In the data rows, 128 means zero.
Every row has a hidden score. How much higher is the second row's score than the first row's in each pair? 10 means about the same, 20 much higher and 0 much lower. The score is a weighted sum of the row's numbers plus the product of two more (or one squared), each taken from its middle value.
60|188|172|89|169|92|103|191|93|167|163|120|87|159|99|125|132|81
133|140|96|89|179|80|155|94|141|99|197|84|138|161|121|115|151|129 9
150|102|80|125|160|135|119|74|165|111|167|117|138|143|115|120|160|116
73|131|157|70|124|98|146|216|143|157|151|108|102|157|112|147|137|86 13
151|113|135|114|123|137|102|118|114|109|138|131|163|100|155|109|102|138
107|131|143|129|119|158|145|117|153|148|149|108|103|143|114|143|123|151 10
154|127|160|141|126|124|104|131|138|126|103|134|147|100|146|152|91|149
122|119|107|140|117|140|161|99|141|126|141|105|95|162|117|152|116|183 12
104|149|140|139|135|129|162|118|164|85|125|131|80|110|126|147|115|154
123|134|117|99|141|97|164|101|82|155|156|83|161|114|172|81|112|78 9
140|158|119|164|140|193|87|127|162|111|114|183|82|188|89|128|213|148
137|125|118|139|144|185|80|144|181|127|163|168|115|174|71|108|155|114 14
82|99|150|120|126|119|156|119|154|98|127|125|86|138|109|153|128|152
152|125|123|149|151|169|71|132|137|147|151|177|113|184|71|129|193|112 9
52|142|180|84|154|108|141|189|124|161|144|114|93|172|119|141|125|53
68|153|182|55|143|76|104|225|122|125|163|115|100|188|111|138|129|74 9
168|111|140|155|91|150|114|116|117|141|108|142|136|92|162|117|121|176
102|132|98|100|112|129|152|102|171|133|117|116|68|156|92|159|158|147 9
145|142|109|79|169|83|147|84|162|118|173|77|137|160|195|137|141|115
105|127|107|155|132|101|151|122|158|123|137|108|70|147|131|123|145|146 5
163|146|164|165|116|109|107|115|102|110|126|160|157|104|158|109|108|148
85|172|171|54|144|95|165|214|128|155|136|99|116|161|125|115|122|73 11
108|143|91|99|144|99|181|98|93|163|152|90|161|112|125|93|127|77
114|124|114|137|129|131|154|108|132|138|140|118|95|141|97|129|151|154 11
143|130|112|131|105|137|115|136|125|124|92|131|144|102|128|110|105|159
170|132|142|150|136|157|115|133|132|122|40|172|113|85|132|125|125|157 9
154|144|134|134|139|136|122|123|110|114|122|136|151|96|155|144|110|147
150|115|131|132|120|115|145|137|113|108|82|156|165|104|163|120|101|139 12
76|158|185|81|136|69|160|181|119|145|120|87|126|160|118|129|148|49
158|143|132|170|99|122|126|122|117|124|120|138|144|76|146|136|110|146 6
168|134|163|160|109|142|107|147|119|116|105|143|145|113|153|144|123|162
154|117|148|122|100|82|142|131|100|135|98|134|145|100|150|117|123|129 8
50|167|165|36|147|94|142|203|123|159|138|111|109|172|143|171|149|77
92|131|62|102|155|147|145|77|102|166|145|88|169|140|138|100|105|87 12
97|149|54|102|151|74|183|69|53|186|170|56|172|98|156|105|57|53
156|135|126|138|119|137|142|112|116|132|104|131|154|128|147|136|88|145 16
123|147|119|168|132|184|88|142|160|124|118|163|104|151|79|159|179|130
109|145|142|146|134|195|66|135|160|121|131|175|90|159|52|115|185|138 10
154|151|147|161|128|134|101|111|109|97|109|130|145|113|126|135|132|158
151|108|159|103|108|101|103|166|132|105|126|130|152|91|164|143|80|135 10
146|105|119|145|135|136|130|113|129|84|86|160|149|115|138|158|115|151
107|84|84|114|140|111|152|77|116|123|137|83|165|114|149|89|115|70 9
70|177|145|99|113|88|125|189|139|173|172|94|106|167|109|114|140|64
151|155|126|168|115|155|138|121|114|114|93|161|141|97|136|116|121|162 12
166|127|130|138|115|124|130|144|106|109|117|120|144|111|147|135|88|124
135|95|99|186|161|172|109|111|171|107|128|167|101|188|93|116|165|137 13
158|128|165|145|103|144|118|136|105|104|107|137|148|102|150|130|141|129
159|133|129|128|107|131|158|131|102|123|110|140|146|69|171|134|108|101 13
67|163|199|63|165|113|156|187|154|179|189|110|108|187|141|159|152|84
123|130|163|140|161|140|97|111|144|134|131|149|102|186|99|120|184|100 11
148|121|164|144|116|121|130|138|85|118|101|143|164|123|179|151|104|125
104|150|118|151|131|161|132|132|151|110|132|121|83|120|112|147|151|145 3
122|116|126|150|152|185|81|125|171|96|158|167|102|188|84|123|198|138
109|114|88|120|129|110|161|94|105|114|145|86|197|106|138|97|107|68 8
155|93|90|90|148|75|144|96|143|61|205|91|133|137|144|119|171|117
58|197|172|79|137|63|139|213|126|129|193|110|93|164|108|169|164|72 3
133|116|131|149|115|141|112|130|129|129|105|165|134|91|135|120|108|125
129|119|156|139|134|156|85|124|136|100|119|175|95|186|88|135|179|134 9
71|154|163|68|117|94|135|218|134|153|145|106|103|180|101|141|113|86
145|153|109|159|134|151|81|122|153|119|122|165|113|156|78|121|187|146 5
149|149|127|156|157|113|127|150|104|150|97|153|136|112|157|126|133|134
109|115|127|144|131|137|141|109|166|120|120|130|83|143|128|142|134|150 11
58|205|191|93|108|75|129|230|120|130|140|119|98|179|100|149|154|113
153|81|98|112|128|107|139|100|132|98|143|97|134|137|141|149|136|136 9
147|119|113|155|137|150|134|144|119|111|94|157|151|88|153|127|125|166
107|144|132|157|97|157|146|123|169|118|126|124|79|133|108|133|105|149 10
150|131|146|146|106|152|111|114|120|129|114|145|130|100|150|105|100|160
114|134|125|167|148|178|88|120|128|119|121|172|98|185|48|146|180|139 13
111|149|117|144|131|154|130|128|141|111|122|123|66|146|97|149|145|181
132|107|126|149|135|180|98|118|174|136|147|194|106|173|92|112|185|134 13
66|184|146|69|151|122|143|208|118|120|128|113|97|144|114|155|154|63
111|102|114|124|112|138|143|125|176|115|102|116|89|142|83|121|128|171 16
93|165|72|103|142|61|148|104|56|141|198|90|167|97|159|76|119|96
121|130|124|134|141|163|100|121|180|119|140|176|85|168|91|103|189|147 13
172|92|177|154|118|147|99|147|132|122|112|155|130|104|130|155|119|166
56|171|197|109|120|96|133|220|132|116|156|122|72|156|96|151|131|106 8
156|129|156|162|112|121|112|126|127|113|113|143|145|86|142|125|80|144
177|126|156|167|122|144|104|134|89|139|125|145|141|76|158|107|142|127 5
149|102|141|121|119|123|98|144|124|98|141|150|152|131|162|127|85|129
136|129|96|170|176|178|80|128|144|136|150|170|117|172|90|127|170|141 5
120|137|83|109|132|101|175|85|104|173|174|66|173|92|159|69|131|81
165|142|154|142|104|121|126|136|112|108|125|146|152|94|145|141|122|112 9
157|98|128|159|122|170|139|110|130|139|92|162|126|70|109|104|93|150
130|125|131|114|119|126|110|141|111|106|103|139|138|107|147|131|122|114 2
149|125|143|140|126|146|102|150|124|121|95|126|153|115|153|146|77|127
122|144|114|137|121|175|60|134|169|139|108|165|110|177|72|122|195|148 5
109|138|93|118|128|101|156|91|96|161|135|70|172|100|155|88|99|94
57|194|189|75|132|100|116|207|97|176|169|130|90|190|98|149|152|71 15
161|106|118|108|117|105|120|109|89|140|92|113|169|104|111|113|77|99
101|136|83|119|154|106|170|99|97|149|149|82|160|112|140|85|123|89 7
67|159|180|77|138|104|165|199|131|165|141|95|102|180|107|142|144|69
109|104|109|150|106|126|159|109|157|119|146|127|95|155|123|107|119|155 15
59|139|148|83|153|94|137|185|98|146|181|109|113|159|120|144|156|75
127|108|88|158|156|188|84|125|154|110|107|169|93|173|98|86|199|127 16
142|153|122|151|135|167|86|147|135|118|162|160|119|173|76|137|184|124
158|107|170|143|131|109|105|132|81|117|127|161|142|88|179|136|138|161 10
123|117|139|132|110|129|148|118|159|153|152|118|67|170|135|184|130|151
130|122|97|106|128|83|142|99|126|101|215|87|145|135|175|130|105|108 8
154|106|110|80|155|77|164|102|151|114|183|82|132|162|150|123|130|128
122|134|72|104|156|109|190|69|111|178|130|60|164|95|168|73|103|86 7
105|153|124|149|128|151|176|122|176|105|151|122|63|162|137|180|148|168
132|100|121|121|155|118|143|121|179|121|174|103|124|137|167|132|147|143 10
71|177|172|49|137|83|113|209|124|117|144|108|98|144|138|146|143|84
54|176|161|64|122|119|161|199|106|160|189|105|95|159|108|139|173|78 8
159|144|169|115|118|142|144|147|141|119|113|139|145|101|147|110|101|170
121|162|112|153|118|187|73|130|133|110|134|172|80|185|49|143|190|148 8
175|118|124|149|111|156|107|133|117|134|81|127|128|116|134|137|67|176
161|117|113|146|115|153|90|130|128|117|106|170|150|94|159|149|123|130 5
146|140|160|150|108|136|117|141|103|80|121|152|143|96|125|133|80|149
177|119|141|138|108|132|120|137|123|120|94|150|138|79|137|118|118|127 9
163|78|127|114|131|123|127|124|119|127|100|128|153|115|114|105|99|87
123|106|125|145|122|143|202|110|192|128|111|118|74|130|118|159|125|159 7
130|111|105|159|135|169|108|136|102|89|104|148|150|98|164|129|110|134
135|148|135|166|120|170|117|108|140|142|74|152|147|88|141|91|112|161 9
145|133|93|70|149|77|141|96|121|79|199|94|147|146|160|152|144|106
159|105|132|146|146|166|151|118|135|126|80|153|148|92|153|112|111|154 15
154|106|169|159|131|142|127|150|144|125|111|144|143|92|186|123|115|126
165|121|140|153|72|158|118|120|111|92|101|142|141|112|156|144|104|169 9
147|85|109|96|154|152|118|113|133|143|120|107|175|120|115|93|91|74
74|157|165|55|100|99|151|209|114|182|157|103|105|150|123|147|138|40 2
126|142|129|131|148|127|137|112|172|131|135|134|74|151|136|153|123|179
151|94|157|145|122|125|94|137|83|122|115|138|162|94|144|118|85|141 6
141|132|108|181|144|168|55|121|156|117|130|186|102|166|76|135|153|130
162|135|138|160|120|141|97|135|99|138|105|159|150|102|156|134|112|149 9
95|132|93|128|156|105|160|108|86|146|178|81|162|92|140|70|107|100
48|158|189|63|161|80|120|216|119|155|168|88|94|183|114|143|134|97 10
78|170|159|78|153|109|121|194|111|147|197|132|110|140|182|89|137|71
142|90|113|131|151|171|75|126|161|93|121|165|103|159|75|113|191|142 5
175|111|109|162|136|154|130|124|101|133|79|156|137|90|116|120|126|145
160|134|137|141|111|137|152|128|104|132|97|151|138|89|138|143|91|145 11
142|104|137|128|120|155|124|118|129|143|109|132|141|116|151|132|89|149
147|123|157|145|127|160|131|143|149|133|66|160|131|94|142|128|122|163 7
115|150|132|139|114|134|150|127|156|120|106|123|89|152|133|158|127|136
48|159|192|121|131|90|123|192|98|166|133|119|94|166|99|161|172|83 4
153|133|137|143|112|142|116|131|105|137|87|154|145|91|143|150|103|141
131|166|132|165|136|183|71|134|155|119|143|188|94|190|84|127|197|152 12
133|130|109|165|152|159|61|122|152|138|144|176|115|156|108|135|154|139
154|132|84|87|152|69|156|126|140|145|184|86|123|144|147|141|167|110 7
158|130|132|144|140|139|96|138|133|116|122|144|161|99|144|140|96|138
92|117|115|117|140|151|163|109|176|156|138|93|85|150|101|126|161|139 8
149|151|118|130|134|180|104|132|97|160|117|145|146|76|130|106|115|133
131|168|128|156|129|192|60|124|133|129|119|174|119|169|80|139|193|153 15
147|110|106|93|156|124|149|90|142|125|157|81|133|131|163|125|146|136
55|186|169|93|112|89|124|207|156|133|148|111|100|174|96|176|126|73 12
158|112|143|145|119|130|100|108|108|108|100|155|167|76|154|126|106|157
171|153|123|186|118|199|111|127|126|142|86|146|147|96|140|107|89|142 14
142|147|143|127|117|94|118|143|90|104|107|142|145|95|157|133|98|144
127|134|127|166|133|180|53|121|138|92|118|175|117|177|87|122|183|147 12
89|132|117|123|131|120|152|106|146|128|162|126|78|155|126|154|146|163
131|113|137|93|102|131|120|114|95|109|110|96|170|125|122|129|85|106 13
112|111|115|161|92|171|128|126|158|133|114|113|82|145|123|155|120|155
126|135|125|152|141|182|81|134|178|110|163|185|94|167|94|155|174|152 10
124|112|111|137|101|141|141|131|196|119|98|110|56|165|105|142|129|168
146|107|146|109|125|128|96|169|104|86|113|125|161|109|142|130|126|97 5
164|101|112|166|102|184|114|153|109|110|63|149|140|79|134|126|103|156
60|140|181|46|126|90|147|224|122|130|140|105|95|132|137|125|131|92 10
120|138|108|142|132|148|145|111|140|142|130|116|85|142|115|131|122|169
158|117|130|132|96|110|114|149|111|127|130|128|145|93|127|118|107|108 10
109|107|124|139|112|135|171|113|159|108|95|127|85|132|125|162|106|159
145|147|141|121|148|143|92|142|142|94|161|167|99|147|88|160|150|122 7
157|133|140|165|100|141|101|148|124|129|106|161|130|103|152|134|105|155
137|125|129|160|122|142|66|142|146|135|153|158|111|146|82|133|188|122 4
139|133|119|167|122|140|73|134|155|107|135|169|99|148|78|128|180|147
92|114|107|106|142|110|158|95|79|166|156|97|171|109|137|85|93|100 14
116|145|154|132|144|140|150|126|181|133|100|125|82|163|95|156|130|170
130|120|135|114|135|112|129|115|112|135|89|101|179|120|109|107|77|101 4
174|125|153|156|83|144|108|143|119|97|85|166|155|101|132|121|102|127
151|147|139|161|111|120|140|120|153|146|85|157|134|99|154|122|117|180 11
99|142|146|146|123|144|161|95|165|120|125|120|76|130|142|140|142|172
156|116|155|145|126|114|134|141|160|115|120|139|153|99|131|143|79|128 11
156|98|106|139|127|117|122|124|94|128|115|144|152|79|159|121|109|133
119|135|96|151|138|139|57|129|130|119|132|178|119|175|84|152|181|137 4
103|166|72|119|139|76|196|85|63|183|195|64|172|118|149|74|109|123
51|180|175|98|146|69|130|179|123|132|161|93|77|182|103|143|125|69 17
134|161|155|144|134|135|124|134|83|101|109|143|141|71|142|117|109|132
78|139|192|87|131|86|145|200|122|187|157|101|113|156|117|128|132|77 11
159|126|127|146|97|168|100|120|93|148|113|146|142|86|145|132|120|132
108|138|138|132|134|134|180|116|150|135|112|116|78|166|115|106|134|192 18
113|123|121|84|147|116|127|102|88|148|123|96|163|133|131|85|103|91
131|123|139|150|116|176|66|135|186|131|134|174|100|159|73|133|177|143 6
134|106|116|176|157|198|84|113|144|118|144|172|108|186|94|118|175|131
148|124|135|162|123|157|119|135|126|129|69|153|131|100|154|126|98|149 10
60|147|172|63|129|97|124|197|108|159|198|127|80|174|93|115|172|58
181|86|149|116|115|128|129|135|121|96|109|146|147|96|129|147|75|138 14
150|114|111|77|133|97|153|127|176|106|129|101|120|160|172|178|126|108
104|137|128|145|136|165|177|117|180|145|149|127|86|121|109|152|129|193 8
179|134|130|171|126|141|110|122|107|124|95|144|155|74|149|113|102|138
131|136|124|147|96|164|56|134|169|103|147|177|113|169|49|120|185|147 9
150|113|102|103|145|49|178|100|152|122|179|80|134|143|173|129|157|125
153|90|109|95|129|119|124|107|141|123|147|89|136|177|124|147|120|108 15
170|154|142|105|102|103|149|153|119|117|92|146|139|84|156|158|97|145
153|119|158|153|128|135|138|153|134|111|59|149|140|95|142|140|111|148 10
153|124|155|145|121|156|131|129|115|112|116|164|150|103|136|130|109|128
139|142|161|154|109|139|145|145|116|110|117|150|136|94|122|116|86|131 10
103|108|62|101|151|109|177|70|95|154|99|64|161|94|141|93|69|77
149|112|114|122|108|147|125|133|119|119|129|148|137|112|123|119|109|168 14
139|105|130|150|138|155|60|130|152|125|138|155|114|165|48|91|202|118
158|115|132|120|122|122|124|144|110|120|119|135|152|103|153|147|111|126 13
147|100|133|171|78|145|113|118|121|164|73|169|123|86|109|123|120|169
146|117|147|152|97|179|125|151|119|116|100|157|131|93|127|143|135|131 7
151|144|157|150|118|142|119|143|115|119|96|151|132|108|154|152|98|135
65|180|180|52|130|104|131|202|124|141|145|99|97|136|96|132|108|100 7
149|138|130|95|125|105|159|109|174|162|158|120|128|132|158|129|162|108
177|124|157|150|124|158|96|140|109|127|61|142|150|90|160|126|118|148 12
109|120|109|118|153|110|146|101|89|154|134|79|170|112|116|84|91|78
126|132|148|163|106|126|110|129|116|96|112|145|135|87|151|139|123|130 6
164|106|133|164|154|122|107|146|117|131|109|143|160|96|149|142|111|142
169|128|132|164|101|162|126|87|110|142|80|148|151|94|139|93|112|151 11
77|198|176|60|142|91|126|208|112|141|147|137|70|169|107|132|157|85
108|125|128|125|113|102|149|98|156|91|161|116|78|171|132|126|166|154 9
130|58|94|111|147|123|166|104|119|148|87|96|174|106|128|116|58|95
100|122|134|127|109|145|168|113|197|147|91|113|56|137|79|175|153|172 2
162|129|151|131|96|131|98|146|105|91|142|146|144|107|141|112|94|111
165|106|156|147|128|147|107|119|119|127|93|138|144|90|120|135|121|124 6
128|117|131|159|130|144|57|137|147|140|136|168|107|179|98|118|198|150
158|128|153|151|111|180|120|125|101|91|105|143|131|111|102|123|97|149 14
153|134|128|155|116|150|103|114|117|135|152|148|154|101|119|108|101|139
168|104|138|149|95|125|133|129|108|96|96|155|137|87|135|145|104|139 9
107|113|96|153|121|139|161|106|182|138|119|106|80|133|137|147|150|175
113|133|143|147|120|126|169|126|177|130|108|138|76|139|119|166|122|188 14
166|110|133|155|128|153|93|127|128|148|93|146|151|111|132|119|104|162
103|111|80|114|132|126|156|105|90|163|143|81|171|98|124|81|126|78 7
60|151|181|42|126|91|117|196|107|121|123|105|102|153|104|136|157|65
138|139|112|151|130|156|62|98|144|138|163|173|116|164|108|105|186|131 13
123|147|138|113|144|125|131|111|164|105|121|112|97|142|112|152|126|133
151|121|152|142|128|140|115|126|115|146|129|142|152|97|164|133|127|139 3
119|138|155|120|123|127|134|124|143|88|101|125|76|108|128|146|116|176
172|136|137|123|109|156|107|144|99|128|94|151|156|103|135|149|118|147 9
113|172|97|103|172|87|178|79|46|131|209|74|164|88|159|85|115|63
145|135|143|162|126|139|114|117|125|119|72|155|147|101|145|110|151|176 12
78|156|224|105|122|136|107|201|155|145|122|99|107|170|123|158|140|77
113|141|129|120|125|134|151|115|161|119|148|119|82|146|116|118|140|160 4
132|114|133|169|144|167|56|145|137|128|151|159|108|150|97|124|179|108
163|139|148|150|115|155|121|134|125|157|95|159|140|82|140|157|85|139 14
132|108|120|148|140|173|76|144|141|131|118|184|100|169|92|129|175|144
96|116|106|99|160|96|156|105|77|142|156|82|185|121|174|108|87|70 10
160|150|122|126|126|154|73|124|130|96|165|173|112|154|79|150|169|134
133|94|100|155|155|168|91|125|158|138|121|193|90|155|56|131|194|133 15
103|109|84|122|152|123|172|86|89|159|145|78|168|113|100|74|110|94
151|153|141|140|88|135|115|147|91|132|94|130|145|100|148|122|113|153 9
